One turn moves every row onto another: examples first, then more rows asked
q_577: [ 12  11 -10 -10 -13   6  -7  25   6  -8   8 -10  14  -5 -23  -8  -5   0
   7 -13  12  18  -3   4]
q_470: [ 13  -1  -7  -2   8  -3  21   8   1  -1  17  -9   5   0  -6 -14  11 -30
 -11  -6  -2  19  14   3]
q_66: [  9 -12   7  34   7   4  -7   0 -13  -4  18   1   3  -1  -6 -13  11  10
   2  11   6  -1  22   1]
q_603: [ -8  11  -1   9  -4  -5  16 -22 -23 -11 -14  -7 -18  -8   9  12  -1   7
  -8   2  -1   6  -8 -15]
q_553: [ -3 -16  -5   8  -1 -21  12  -4 -12  -7 -11 -15   2 -10   8   9 -19 -11
   1 -13  26 -12  -1   3]
q_247: [ -3  14  15   3 -12 -23  -1 -12 -15   8  -1  13  14  13   7   0 -16  21
  -5   5 -13   6  16  -7]
q_92: [  7   4 -13 -15 -13   8  -7  26   6  -5   8  -2   5   6 -14  -4  -7  -2
   7 -18  14  17  -6   0]
q_229: [ -6 -14   6   0  12  -8 -16   0  -7  -1 -26   0  17  12  -5   2 -22 -12
  -8   3  -1   6  15  14]
q_563: [ -6  10  -1   9  -6  -7  21 -22 -17 -10 -16  -3 -17  -6   5  15   1   8
  -9   9   2  11  -8 -14]
q_185: [ -5  10  18   0 -14 -22   0 -15 -15   5   0  13  16  19   9  -3 -14  20
  -3   9  -8   7  11  -4]
q_914: [  6   3   5  19  11   1  -4  17 -15  11   1  -3 -17   1 -27  -1  15  21
   2   7  -2   3   7   2]
q_76: [ 26  -8  -9  -4 -11  -6   8  14  13   4  -4 -12  -9  19  12 -14   2  -2
  17  -7  -5   6   9   5]
q_714: [ -8  -2  21  -7   1  -1  -2   1  -7 -12 -16  26  -9  -9  -1   5 -16  -3
  -4  -1  13  -7  17 -22]
q_220: [ 14  -3 -13  -3   7   2  20   1   2   5  17  -7   1   1 -12  -9   3 -24
 -12  -8   2  32   7   0]
q_775: [ -7  -5  24 -16   0  -2  -2  -1  -9  -7 -15  25  -5 -12  -2   8 -14  -3
   0  -2  16  -6  15 -19]
q_751: [ -1  23  10  13  -1 -29  15   4 -11   7 -20  -7   1  19  -1  12  -8  -1
  -6 -15  10  13   0  19]
q_687: [  4  -3  13  18  -3  -2  -1  22 -26   2  17   3 -21  -3   3  -5  15   7
  15  -3   8 -10  14   5]
q_212: [ 23 -14 -11  -3 -12  -4   9  11  18   4   6  -4  -5  19  20 -14  -4  -2
  11  -4  -1  16  12   7]

q_563 moves to q_185
q_229 moves to q_553
q_687 moves to q_914
Where do these go?
q_76 moves to q_577
q_714 moves to q_603
q_92 moves to q_220

One turn moves every row onto another: examples first, then more rows asked
q_160: [  1  -1  19  13  11 -20 -45  -5   8 -10  -2 -13 -12   6 -18  24 -21   1
  -2 -14 -11  18]
q_647: [ 13 -19  14 -18  -4 -23 -27   4   0 -50 -10 -12 -18  -1 -16  -8   1  15
   0  -3 -26  15]
q_330: [  3 -15 -25  -6 -13 -21 -26  -4   6  -6 -15  -4  16  23 -10   6 -16  -5
   4 -13 -21 -11]
q_974: [ -4 -18 -19   2  12 -22 -23   8   1 -24 -14 -17 -10  10 -16  -4 -16 -16
  -8 -17 -12 -10]
q_342: [ 23 -31  14  -2  -7 -12 -30  -6   7 -21  10  10 -22  -7 -22   5 -11 -14
  -8 -14   8  17]
q_388: [ 28 -21   3  -3   0 -11 -21   1  -1 -13  24  18 -26  -8  -9  -1 -18 -14
  -1  -4   1  13]
q_103: [  6  -8  -6  -6 -10 -25 -23 -15   8  -3 -13  27   5  16   0   2 -11 -22
  11   0 -23 -12]
q_727: [-14   2   5  -6 -12 -35 -36  10  25 -18  -6   5 -12   7 -13  29  -4  15
   8  -6 -31  12]
q_860: [  9 -18 -16  -4   1 -34 -39  -5   4  -1 -11   7   2  22   5   4 -14 -21
  14 -22  -8   2]
q_362: [  9 -12   1 -28   3  -4 -15   7   0 -45 -16   1 -19  -1 -16  -2 -10  16
  -7 -12 -29   9]
q_504: [-15  -9  -8   3  20 -21 -33   0   2 -14 -14   7 -20  -5  -8 -10  -9 -11
   7  -6 -19 -18]
q_776: [ 11 -27  -4 -24 -22 -22  -8  11  12 -16  16  26 -19  -3  -2   5   8   6
   5   5  -8   6]
q_7: [-22  -8  -3  -2   0 -27 -39  13  20 -24   0   3 -22   8 -13  22 -17  20
  12  -2 -28   2]
q_744: [ 15 -11   5 -25 -27 -13 -27 -27   5 -35 -12  18  -5   8   1   6 -18 -10
  -5  -1 -26  19]
q_133: [  8   4  20  12   5 -23 -31  -5  14 -15   5   8  -5  -1 -19  20 -21  -8
 -18 -23 -14  19]
q_521: [ 21 -23   5   0 -10 -10 -31 -14  14  -9  18  13 -27  -2 -13  12 -17 -15
 -22 -12  -1  16]
q_217: [ -1  -5  19  15  -1 -18 -41 -10  15 -12   3  -1 -20   9 -23  23 -22  12
 -12 -11 -28  16]
q_205: [  7 -23 -13 -10 -10 -13 -22  13  15  -8  19  20 -17  -3   0   2  -4  -1
  29   6 -20  -3]
q_785: [ 16 -19 -14 -25 -25 -10 -23 -10  -1 -25  -7  -4   7  21  -8  -8 -10   5
   1  -5 -32  17]
q_51: [ 22 -10   4 -19 -22 -28 -30 -16   1 -17  -7  11  12  18  -8   4 -12  19
  -8  -8 -19  15]
q_128: [  8 -23  -8 -19  -1 -13 -21   1  -5 -41  -8 -18 -19   8 -14 -22  -8  -5
 -12  -8 -23  18]
q_480: [-12 -11   3   6  -5 -27 -22  12  20 -15   6   3 -19   4  -4  21  -2  14
  15  10 -41   7]
q_476: [ -6 -26 -15   0  17 -15 -30  16  -5 -26 -20   6 -16  -2 -15  -2   5 -12
   8 -19 -14   3]
q_385: [  3 -19  -9   1  13 -22 -25  19  -4 -24 -13 -14 -23  -9  -8   1   1 -14
   5  -5  -5  -7]
q_384: [ 13  -9 -17  -1  -7 -27 -31  -2  -2   6 -11   7   8   9   0  13 -11 -10
  -3 -11   2  -9]
q_186: [ 23  -2   2 -31 -13 -23 -26 -15  10 -21  -7   2   0  24   5   4 -27   9
  -1 -12 -23  10]
q_394: [ -9 -13   4 -17   4  -9 -38 -10  -1 -45 -13  -1 -29 -12  -8  -7 -18   2
  -7  -4 -26  12]
q_417: [  4 -22 -11 -21 -17 -21 -27  14  12 -16  12  16 -32  -1  -2   9   1   8
  24  14 -15   7]
q_598: [  9 -31 -12  -8 -16 -18 -14  10  17  -9  19  16 -27  -5   5  10   4 -13
   5  10 -16   8]
q_343: [-11   6   2  -6  -5 -31 -22  14  14  -7   2   1  -8  10   3  22  -5  21
  12   7 -28   6]
q_486: [ -2   2  14   3  -3 -20 -36  -6  16 -26  -3   4 -21  10 -21  19 -22  -4
 -23 -17 -12  31]
q_232: [ 29 -13   5  -7 -11  -7 -17  -8  11  -8  18  21 -17   2  -7  -1 -12 -24
  -6 -10  -7  24]

q_217 moves to q_521
q_647 moves to q_51
Where do these go?
q_417 moves to q_727
q_128 moves to q_785
q_7 moves to q_486
q_186 moves to q_860
q_343 moves to q_160
q_744 moves to q_103

